Here are some points:
[-25 -25 -15 -28 -41 -25   4  24]
[-40   8  19  -6 -52  -7 -33  -9]
[-82 -54  50  18 -49   0 -59   0]
[-73 -31  92  30 -57 -20 -29 -59]
[ 29   0 -25  27 119  10 -39  67]
[ 11   0 -42 -10  29  15 -26  10]
[-23 -19 -18  28  24  58 -24  -6]
[-12 -23 -23 -13  25  -4  15   9]
[-91 -18  -8  -6  -8 -16 -61 -44]
[ 23   4   3  -4 -44 -36 -33 -20]
[  9  12  24  -2 -57 -14  49  12]
[  1  -6  -8  -5 113  36 -18  15]
[ -7  -4 -15  -8  70   8 -22  18]
[ -9 -43  24  -3 -88   2  53   0]
[-55   1  12  -7 -56 -19  12   7]
[-73 -38  26 -13 -22 -28 -31 -46]
[  4   7 -33  19  62   4 -26  12]
[-14 -21 -23 -12   4   8  -1  19]
[-48 -31  33   7   4   1  -6  49]
[ 15   5 -44  -6  95  62 -41  36]
[-34 -14  16  25  -6  11  38   5]
Then 16 other points, each followed by its number:
[-29  19  26  -9 -49 -14   8 -17] 0
[ -2  49  38  34 -22  20 -23  14] 1
[ 45  42   2 -14 127  -2 -24  53] 2
[  1 -10 -37 -18  78  -5  37  -4] 3
[ 37  -7   2 -49  13   9  -9   5] 4
[ 41 -54  -2  13 -70   5  27 -15] 5
[ -75   -5    8   14 -109  -35   -9  -13] 6
[16 22 -1 -8 88  4 30 11] 7
[ 12  11  24  26 -56   2  29  -3] 8
[-86 -50   7  -2  31  62 -34 -36] 9
[  5  24  20  29  -5 -33 -63 -23] 10
[  6  16 -18   0 -14 -20 -11 -12] 11
[ -2 -16  59  -5   8 -24  54   7] 12
[ 26   8 -57  -9 106  27  -5 127] 13
[  4  34   4  17  66  53 -19 -11] 14
[ 37 -23 -51 -17 123  31  19  14] 15
Which two of these numbered points are nearest to each point below, looking only along the 3 directions in which the first points spread most? Their numbers follow each, nearest first.
[ -18  -32   24   31  -40   -5 -122  -88] > 10 9
[-72 -67  21  11  22 -14 -48 -24] > 9 10
[ 38  27  15 -13  40  17 -15  39] > 3 7
[ 29  66  -5 -18 122  16  -1  37] > 15 2
[ 11   2 -13 -11  40 -36   7  11] > 4 3
[ -9  20 -41 -15   5   2  40  16] > 4 11
[  28    9  -24   -2 -125  -16   64  -17] > 5 8
[ 49  17   2   5 -77   9   3 -15] > 5 8
